In the data rows, 128 means zero.
Every row has a hidden score from 0 to 20. What is each row's score? 10 is about the middle. The score is a weighted sum of the row's numbers plus the product of two more (or one squared), each taken from its middle value.
[083 187 162 183 135 150 098 194 112 093 103 135 182 069 170 145 093 119 143 079 075 116 117 180] ~ 11
[165 036 107 158 113 135 218 152 153 148 145 115 162 196 135 205 108 136 166 112 150 104 144 127] ~ 12
[154 123 120 143 122 135 125 127 140 077 125 137 121 096 133 138 119 135 129 114 131 121 112 160] ~ 10
[129 105 093 174 188 176 140 172 131 117 110 141 133 106 177 166 117 131 159 122 113 067 174 191] ~ 8
[147 133 127 149 126 132 121 135 130 067 114 141 133 083 131 142 111 147 121 095 118 121 100 164] ~ 11
[140 154 160 137 076 096 099 173 076 157 092 164 144 115 158 136 134 136 165 142 094 112 109 133] ~ 17
[109 114 141 119 132 123 106 132 115 148 101 154 123 108 101 100 117 151 132 125 102 142 122 105] ~ 11
[131 158 106 144 159 137 089 153 091 166 052 165 145 105 157 124 074 137 120 099 066 079 097 151] ~ 5
[127 128 112 089 156 105 148 111 179 123 141 089 118 151 136 142 137 105 070 162 149 133 157 115] ~ 9
[120 101 120 094 104 114 166 123 169 120 153 089 113 181 120 148 159 143 084 172 164 137 162 108] ~ 10
[073 176 186 100 083 109 091 125 103 120 103 149 142 123 094 090 155 182 121 136 110 180 099 095] ~ 7
[173 137 105 045 102 048 113 026 122 154 179 097 066 208 092 102 141 120 064 209 207 157 165 056] ~ 7
[121 114 112 094 138 117 159 120 185 114 151 082 111 164 142 149 154 111 077 171 157 130 167 118] ~ 9
[143 118 124 152 113 146 132 134 134 064 121 139 121 093 141 147 128 128 135 107 125 127 111 172] ~ 11
[149 110 122 134 127 119 130 139 135 122 132 116 155 108 149 138 085 118 133 102 113 144 101 131] ~ 11
[141 133 135 143 142 158 113 136 156 145 134 165 105 098 135 091 148 102 158 119 146 118 142 138] ~ 11
[147 114 126 145 135 123 119 143 124 121 118 122 161 095 148 134 074 115 142 088 105 147 091 139] ~ 11
[107 094 084 180 167 150 206 148 114 128 152 128 126 130 158 200 092 050 113 099 115 093 174 152] ~ 15
[159 033 109 156 101 134 220 161 150 142 154 109 163 198 130 199 115 145 161 114 154 111 140 124] ~ 12
[115 159 167 114 107 100 057 096 094 136 154 121 135 144 082 066 145 148 147 125 127 161 047 098] ~ 6
[128 109 116 162 110 178 127 149 136 146 099 145 121 113 172 145 153 099 156 100 116 112 136 190] ~ 12
[075 183 187 098 081 100 085 122 104 124 110 150 143 122 094 087 154 183 127 132 112 174 094 091] ~ 9
[169 123 116 048 083 056 130 025 139 130 167 098 043 188 054 092 126 121 094 200 219 165 137 057] ~ 10
[130 106 105 089 132 113 161 114 186 118 149 085 113 167 142 148 146 108 080 168 157 132 164 120] ~ 9
[115 135 158 129 121 124 107 135 133 146 141 156 113 099 084 070 145 151 149 106 140 156 103 098] ~ 11
[069 176 184 096 082 107 093 123 102 118 104 148 139 122 095 090 160 180 126 138 111 181 102 092] ~ 8
[126 172 197 113 113 129 106 130 081 141 153 111 134 083 055 084 153 160 142 087 116 159 061 066] ~ 14
[154 048 110 155 121 143 203 148 154 136 130 113 163 178 147 203 111 119 157 114 139 108 150 135] ~ 12
[075 170 180 103 084 106 094 123 103 118 107 149 139 120 094 094 154 176 126 132 109 180 098 093] ~ 8
[102 092 110 160 144 169 151 175 114 099 136 095 149 143 105 159 126 168 151 106 112 133 142 121] ~ 8
[096 212 184 118 085 087 074 115 119 151 130 133 143 121 104 091 136 185 151 105 114 154 063 084] ~ 10
[134 131 138 139 131 145 117 134 141 156 150 165 105 100 116 083 150 118 151 121 146 123 127 132] ~ 11
[125 154 117 153 141 137 099 161 089 159 048 167 157 108 146 124 074 157 140 093 063 094 078 149] ~ 7
[137 067 097 149 098 174 176 122 164 049 186 117 079 142 120 137 165 131 140 135 175 139 150 170] ~ 13
[127 162 155 117 115 093 111 128 086 134 065 176 163 098 136 096 141 162 155 125 110 139 092 142] ~ 12
[140 070 085 107 118 161 146 094 141 127 200 101 059 193 087 100 173 139 155 189 198 121 170 123] ~ 9
[122 144 104 158 146 162 106 152 106 140 052 153 144 110 161 138 086 127 138 091 073 097 100 161] ~ 8
[137 107 106 121 132 148 119 137 112 150 147 136 112 156 111 099 129 154 153 149 144 102 160 126] ~ 12
[187 111 087 137 098 165 169 119 139 137 164 162 097 153 154 126 157 101 152 164 159 088 165 156] ~ 13
[162 141 138 118 141 079 109 148 107 164 100 135 189 090 148 127 054 135 130 098 091 126 081 125] ~ 10
[062 161 187 100 064 108 104 128 102 114 117 143 139 128 082 084 164 208 124 134 117 192 098 082] ~ 9
[099 155 145 130 115 110 117 104 067 160 146 169 103 112 114 095 136 111 149 131 115 131 101 123] ~ 9
[094 149 155 132 105 096 123 102 057 165 151 165 109 118 089 094 131 131 152 119 113 141 079 108] ~ 10
[113 148 123 172 141 156 135 135 071 163 105 190 132 095 174 150 091 087 136 100 081 079 131 168] ~ 10
[193 138 082 120 199 116 108 112 171 107 117 113 119 080 167 155 101 075 087 112 112 081 103 172] ~ 8
[145 113 110 153 159 126 147 150 145 071 117 101 149 087 126 174 099 134 106 089 109 129 105 148] ~ 11
[125 107 109 090 130 118 163 114 181 109 148 086 109 165 135 150 157 119 080 171 159 133 160 123] ~ 9
[111 147 160 129 116 120 105 135 130 142 144 158 120 100 081 069 149 158 145 101 141 162 099 096] ~ 11
[140 149 128 070 159 075 128 118 168 150 122 101 138 140 126 119 121 131 068 162 140 126 136 099] ~ 9
[132 089 114 159 113 183 154 145 130 109 081 181 143 110 182 133 158 134 171 115 125 110 142 209] ~ 11
[185 171 140 124 142 080 089 159 099 164 082 186 182 067 158 132 068 173 116 106 077 069 066 158] ~ 9
[102 092 120 101 106 142 174 118 177 092 152 076 104 185 130 155 183 132 084 167 163 153 170 119] ~ 9
[097 143 159 145 080 147 105 118 116 064 120 128 104 121 075 105 138 141 177 110 138 202 104 084] ~ 11
[129 208 137 131 169 088 108 125 173 140 116 087 168 112 160 150 081 110 109 098 115 124 105 107] ~ 13
[081 158 158 126 104 095 115 105 048 156 150 169 107 113 082 084 131 141 145 119 110 155 076 096] ~ 8
[155 092 091 106 130 148 128 107 135 144 175 120 079 169 114 099 153 135 150 182 170 100 162 138] ~ 9
[089 190 182 098 098 099 078 115 102 133 102 151 142 116 107 086 146 154 124 140 108 163 090 099] ~ 7
[167 137 108 041 103 045 105 018 120 144 174 090 066 211 091 104 136 120 057 206 204 167 174 055] ~ 7
[103 095 126 097 093 131 180 129 164 101 153 090 112 187 119 156 173 155 083 168 160 149 167 110] ~ 10
[191 169 122 125 119 112 125 144 092 190 106 187 162 117 150 124 105 144 131 127 106 074 119 127] ~ 11
[079 180 184 096 084 093 090 122 089 138 107 158 142 121 092 085 146 183 124 141 107 169 092 087] ~ 7
[151 089 115 145 122 133 155 159 133 140 166 090 166 182 139 172 117 128 124 122 137 099 123 135] ~ 11
[152 102 090 144 181 133 142 180 121 162 124 107 169 140 127 169 081 152 142 119 105 078 146 126] ~ 9
[157 132 102 049 110 053 111 018 125 131 172 083 061 205 087 104 144 117 064 202 201 171 170 059] ~ 7
[134 138 153 123 113 111 080 119 069 159 129 147 142 103 102 101 137 155 155 127 099 108 105 131] ~ 12
[153 140 127 150 123 135 122 142 125 083 112 149 143 080 136 139 111 147 129 101 113 117 101 163] ~ 10
[166 137 149 122 148 112 098 143 087 208 095 166 163 123 165 131 094 142 131 116 104 093 130 136] ~ 6
[145 103 122 145 119 123 143 155 121 120 128 128 162 108 153 149 080 129 134 091 105 143 111 134] ~ 9
[120 109 114 096 123 122 161 119 182 111 143 087 111 169 139 150 159 120 073 173 156 135 169 119] ~ 10
[133 092 073 134 208 148 158 122 171 090 147 076 103 141 133 176 127 117 108 129 153 109 174 139] ~ 7
[165 134 106 047 107 048 104 023 121 149 164 093 071 198 092 101 141 116 062 200 201 166 163 067] ~ 7
[146 127 111 104 138 124 100 129 097 173 132 138 118 145 111 094 117 154 142 162 133 090 147 123] ~ 10
[128 105 109 093 138 122 161 110 182 114 152 086 113 168 140 153 154 110 076 168 155 130 168 123] ~ 8
[170 129 152 139 115 103 121 154 095 195 070 198 189 122 155 141 070 158 172 106 096 080 086 132] ~ 9
[103 186 148 149 132 115 106 174 110 123 124 134 159 102 156 126 091 123 127 108 100 107 130 151] ~ 15
[146 103 098 174 169 167 132 140 158 104 142 087 161 138 176 184 099 053 125 101 118 096 136 161] ~ 7
[079 184 187 095 085 099 090 123 099 125 103 154 144 116 096 086 155 185 124 139 111 171 096 093] ~ 9
[152 105 103 110 187 106 133 096 145 118 155 086 125 125 111 146 120 089 094 138 129 110 143 115] ~ 9
[179 081 071 146 078 197 199 117 157 120 202 155 074 178 150 130 193 097 168 172 185 093 188 165] ~ 16
[144 085 103 132 160 126 141 120 127 113 154 099 133 132 126 170 124 105 106 126 128 105 151 125] ~ 9
[147 099 096 171 177 170 137 148 165 108 144 088 160 143 175 184 108 054 123 104 129 093 150 166] ~ 7
[079 115 146 156 129 175 123 118 154 076 154 133 089 100 075 077 173 124 160 091 149 194 113 109] ~ 11
[145 112 125 145 132 115 124 147 115 119 123 127 168 093 147 142 073 124 141 089 100 144 096 135] ~ 10
[076 172 182 102 086 107 087 122 100 118 109 148 141 116 090 091 156 181 129 134 112 173 099 097] ~ 9
[152 120 136 143 138 152 114 148 147 173 141 176 118 098 142 093 152 120 161 123 136 097 144 153] ~ 12
[109 142 109 169 139 174 106 155 110 118 057 152 141 098 158 131 101 133 148 084 071 111 090 168] ~ 9
[182 111 074 133 195 130 136 125 179 084 149 092 115 097 148 158 112 094 095 104 125 098 110 158] ~ 8
[133 111 110 090 145 108 158 119 191 126 150 094 117 161 136 140 146 116 073 171 156 130 162 114] ~ 9
[153 130 157 124 099 093 118 102 108 161 123 151 145 136 095 103 125 152 187 120 132 147 063 093] ~ 13
[079 171 179 101 087 109 089 117 102 121 111 145 138 125 095 087 154 172 128 136 115 174 096 096] ~ 7
[154 131 119 103 112 090 137 116 121 179 135 113 122 148 127 135 116 130 102 159 133 121 150 106] ~ 14
[123 104 112 096 128 119 165 120 175 118 151 092 106 170 136 151 156 117 079 168 158 131 166 113] ~ 9
[109 140 112 170 133 180 106 161 100 127 061 154 138 108 151 125 107 136 159 091 078 115 089 174] ~ 8
[164 172 161 149 120 127 105 156 085 154 092 169 145 103 162 138 126 140 157 138 095 099 123 158] ~ 12
[159 131 105 047 112 057 110 021 124 133 175 080 064 204 085 105 143 117 065 203 204 177 167 058] ~ 5
[059 152 177 123 079 138 107 123 121 076 115 129 126 121 088 105 169 162 136 124 121 200 112 099] ~ 9
[148 088 081 099 127 146 128 092 131 145 177 112 067 183 101 095 157 131 146 187 181 110 162 127] ~ 8
[114 088 091 167 141 132 211 157 091 154 164 135 131 144 140 192 095 089 114 104 120 086 165 140] ~ 11
[089 183 186 087 084 083 076 124 093 147 105 153 150 122 097 079 141 186 126 140 106 162 083 092] ~ 9
[114 148 172 114 113 092 063 104 057 144 131 147 144 096 066 084 137 174 149 121 096 143 077 098] ~ 9
[156 090 107 141 140 176 145 126 172 156 156 167 091 122 158 121 154 100 133 135 164 101 162 161] ~ 9
[059 158 184 099 061 102 105 133 097 113 124 142 142 132 076 087 163 210 127 131 113 191 098 085] ~ 11
[094 118 148 115 127 118 107 132 109 145 107 152 125 111 092 094 120 164 123 122 105 152 111 096] ~ 9
[156 107 117 124 133 112 128 125 138 123 134 104 149 112 144 134 091 114 125 112 120 149 099 126] ~ 13
[104 147 170 121 114 101 065 106 058 134 139 139 140 098 056 086 142 177 158 114 102 154 071 096] ~ 8
[098 167 148 159 127 139 104 182 133 127 148 128 152 098 182 125 134 111 154 132 106 100 153 183] ~ 16
[134 114 101 078 107 091 124 019 142 100 175 070 057 202 092 124 157 101 075 183 205 195 179 073] ~ 6
[105 095 119 099 109 136 172 119 180 097 147 076 108 179 133 160 178 127 084 174 162 145 174 121] ~ 10
[131 133 105 123 134 136 109 127 113 149 115 128 100 133 117 094 130 128 145 135 118 117 097 127] ~ 9
[116 172 167 111 116 098 052 099 100 133 160 118 136 137 096 066 142 137 147 126 130 151 048 104] ~ 8
[150 115 114 138 123 144 134 126 142 074 139 130 110 106 129 132 129 135 131 122 140 124 124 163] ~ 11
[132 138 138 158 088 135 121 155 085 102 082 156 130 120 158 159 119 108 160 124 102 125 124 137] ~ 12
[114 104 112 099 125 138 164 113 185 095 141 079 107 172 140 156 175 112 079 168 162 140 177 126] ~ 10
[140 130 128 163 126 150 121 146 127 074 100 141 144 076 138 143 109 146 134 087 103 125 091 171] ~ 9
[134 135 152 139 091 133 097 130 116 109 111 149 119 123 104 110 115 135 178 118 128 152 105 102] ~ 10
[134 102 106 158 194 154 150 154 182 108 140 122 122 098 130 137 111 088 119 089 137 129 156 130] ~ 11
[128 120 117 169 115 173 121 156 135 145 092 148 132 099 176 150 128 100 144 087 107 110 128 182] ~ 13
[122 156 161 112 115 103 056 094 105 137 161 125 127 140 091 067 148 137 150 127 138 152 050 101] ~ 6
[097 135 129 166 115 144 141 130 063 137 114 177 119 107 148 143 103 094 140 105 103 107 136 151] ~ 8
[134 145 130 080 149 076 139 135 155 151 124 111 145 141 125 127 112 145 072 151 128 124 138 096] ~ 9
[170 144 098 134 109 151 151 124 121 143 132 163 125 134 142 126 127 119 144 138 138 094 141 137] ~ 10
[150 125 141 141 119 107 176 175 103 114 123 118 156 155 121 181 102 181 112 114 117 122 136 105] ~ 14
[124 102 096 135 166 154 138 146 137 116 145 083 125 152 110 150 134 141 135 135 133 119 145 120] ~ 8
[122 194 171 102 106 110 077 157 108 182 064 191 173 101 179 114 135 148 129 161 084 090 140 158] ~ 12
[166 118 156 146 105 109 128 146 103 183 070 191 192 127 154 147 073 153 178 103 097 092 086 131] ~ 10
[116 062 112 171 112 218 176 106 192 070 173 128 068 131 118 120 192 084 156 117 191 165 155 159] ~ 14
[116 131 157 112 116 104 108 110 076 145 153 130 106 120 116 048 133 175 150 088 134 136 072 103] ~ 16
[130 117 115 079 145 098 151 117 181 133 142 089 120 163 132 138 136 124 069 170 150 129 162 111] ~ 8
[121 105 087 171 178 137 199 152 119 148 147 128 136 118 154 185 080 065 114 098 116 087 167 145] ~ 17
[125 100 119 092 112 116 166 119 172 118 151 089 114 177 133 148 161 134 082 171 160 135 158 114] ~ 10
[120 137 154 136 124 132 109 138 141 146 150 161 115 092 090 070 154 149 151 104 148 156 103 103] ~ 12
[112 202 171 137 089 114 090 133 133 161 132 147 151 116 144 112 138 166 161 114 116 125 091 114] ~ 11
[124 156 173 120 076 110 082 121 087 137 118 148 149 096 124 096 120 147 160 107 109 168 056 113] ~ 10
[153 137 123 136 121 122 127 129 127 089 123 136 127 092 128 139 111 139 114 106 123 122 112 156] ~ 11
[059 091 156 172 106 194 118 093 100 027 169 095 101 099 053 117 197 126 178 083 123 207 111 117] ~ 11
[130 093 097 160 162 164 143 156 120 119 129 142 120 122 152 157 131 147 163 117 132 090 159 170] ~ 9
[157 113 119 129 133 113 125 133 136 117 127 107 149 109 141 134 083 108 135 102 122 149 096 127] ~ 11
[146 065 080 119 111 183 156 103 143 126 202 110 059 192 110 109 178 129 166 184 191 109 183 140] ~ 10
[126 126 098 131 164 139 129 117 118 120 120 132 111 123 134 144 123 142 135 138 144 101 171 149] ~ 7
[119 172 204 107 111 127 104 129 081 143 150 115 133 088 056 082 150 161 136 089 114 163 063 067] ~ 12
[152 155 144 121 130 122 062 102 111 163 140 141 136 134 150 091 138 093 158 145 123 096 086 149] ~ 8
[126 105 097 091 104 116 132 023 149 078 179 059 053 201 091 127 172 095 082 173 206 204 186 082] ~ 7
[065 170 187 101 073 107 103 128 106 112 111 145 141 124 091 089 158 195 127 133 114 184 101 091] ~ 9
[125 116 115 168 120 173 117 153 127 150 094 143 126 106 183 149 135 093 149 087 112 102 135 185] ~ 11
[105 099 104 114 137 153 172 102 191 083 147 073 096 165 147 166 171 085 085 162 161 142 180 133] ~ 11
[117 102 121 133 141 120 132 137 099 129 150 144 124 133 082 122 128 201 155 108 140 129 106 104] ~ 7
[110 118 112 160 147 136 166 190 158 107 180 065 153 156 155 178 115 100 113 116 137 102 169 155] ~ 18
[118 100 072 160 219 167 159 117 168 056 134 067 104 120 130 183 136 087 123 118 151 123 181 153] ~ 11
[093 196 182 090 094 091 081 133 100 156 082 166 157 110 121 094 138 172 118 153 099 145 104 108] ~ 8
[151 133 123 149 122 141 131 134 133 076 119 142 130 087 136 141 116 139 127 105 123 119 104 164] ~ 10
[135 128 124 077 145 085 143 118 166 139 141 096 130 155 127 133 126 132 071 167 146 124 150 101] ~ 8
[133 124 140 123 120 122 103 159 101 194 087 175 148 102 148 113 116 150 139 146 091 094 144 146] ~ 11
[135 141 147 164 087 152 111 164 084 122 078 158 136 109 170 160 129 105 177 121 096 116 111 159] ~ 13
[090 100 130 117 095 136 174 151 158 095 146 091 130 173 124 159 161 153 092 145 142 150 162 117] ~ 11
[169 141 118 099 146 078 131 129 150 131 124 102 125 146 108 132 081 121 114 141 145 127 132 079] ~ 11
[147 058 067 162 091 233 210 088 179 063 214 110 046 186 135 138 217 073 165 164 204 139 192 161] ~ 11
[099 135 130 167 121 151 142 128 064 138 118 176 118 106 156 137 100 101 143 094 101 105 132 156] ~ 6
[147 117 141 137 129 146 120 154 152 174 142 181 120 100 132 087 153 130 156 120 144 108 141 144] ~ 13
[134 098 094 171 186 179 144 166 128 125 113 144 130 112 170 173 123 142 160 120 122 072 181 191] ~ 8
[171 080 105 156 167 121 181 138 160 137 115 111 173 138 154 187 069 087 153 099 122 105 133 133] ~ 17
[165 111 116 059 077 064 145 027 146 116 177 090 040 192 050 094 135 122 093 196 225 179 137 054] ~ 11
[155 156 129 135 127 109 093 164 107 209 072 172 158 094 171 134 099 126 132 102 093 076 102 167] ~ 12
[148 086 112 155 141 194 151 143 171 156 152 175 098 121 169 119 154 093 151 129 158 088 162 176] ~ 8
[113 118 140 169 116 167 132 150 084 122 101 145 142 106 189 118 109 147 155 065 104 098 120 168] ~ 14
[138 107 110 167 189 151 149 171 174 120 127 139 147 093 142 141 095 100 127 080 124 123 148 129] ~ 11
[149 109 093 164 179 159 125 144 163 115 145 082 168 145 176 185 098 050 119 109 122 088 135 161] ~ 6
[109 121 147 167 122 165 124 157 080 126 098 147 154 095 196 116 097 156 152 059 095 089 110 171] ~ 12
[095 091 133 129 093 140 181 154 146 098 131 107 149 170 127 170 148 169 109 135 134 150 160 119] ~ 10
[073 181 182 101 086 105 091 123 102 118 101 151 138 121 097 089 157 176 124 136 112 178 099 095] ~ 8
[175 112 085 163 134 158 189 158 139 127 141 122 157 132 155 185 118 105 136 109 120 098 148 141] ~ 15
[121 109 109 093 136 114 168 114 177 117 151 087 112 167 142 149 148 113 079 169 154 127 168 118] ~ 9
[101 092 093 178 157 158 201 148 110 121 141 123 130 131 158 200 097 066 115 104 114 102 173 149] ~ 16
[112 094 115 095 106 131 167 125 168 107 155 080 112 184 117 151 173 139 088 168 165 141 161 116] ~ 11
[149 129 124 136 176 094 118 139 095 137 115 125 183 096 116 154 067 125 118 101 084 099 128 115] ~ 9
[064 153 181 104 065 102 110 135 096 114 130 140 140 136 071 090 157 216 128 126 120 186 094 084] ~ 11
[123 124 115 092 157 115 148 104 195 111 132 083 116 150 147 143 144 098 071 168 151 134 169 124] ~ 10
[182 133 096 161 125 189 150 141 136 145 129 175 130 116 182 148 144 097 156 128 120 070 144 182] ~ 10
[129 145 123 085 157 093 134 107 188 123 126 083 124 144 139 134 130 109 073 157 140 134 151 112] ~ 9
[139 124 130 146 141 159 119 151 151 161 136 171 117 099 143 103 153 116 161 120 145 102 150 155] ~ 12
[151 092 088 087 129 129 135 078 129 148 184 100 061 182 093 088 153 134 136 188 190 115 153 119] ~ 8
[130 096 091 155 185 143 170 158 128 115 125 103 140 133 128 191 117 147 128 108 137 095 172 150] ~ 10
[142 130 131 163 124 151 124 146 130 074 104 153 143 075 138 145 116 142 133 087 109 124 097 173] ~ 9
[085 197 178 101 112 114 074 106 111 115 089 150 142 109 118 094 150 136 125 141 109 164 104 105] ~ 7
[174 143 103 125 101 130 154 129 113 151 141 160 130 142 130 127 123 139 130 143 138 097 141 115] ~ 11
[133 102 109 163 178 136 127 132 116 097 134 109 157 104 133 177 097 098 117 093 098 100 142 130] ~ 8
[128 095 124 165 110 179 146 148 122 098 064 180 157 097 177 140 148 146 171 101 113 116 127 212] ~ 11
[120 106 113 094 131 124 161 116 186 110 143 084 113 167 136 151 156 115 075 175 156 137 174 120] ~ 10
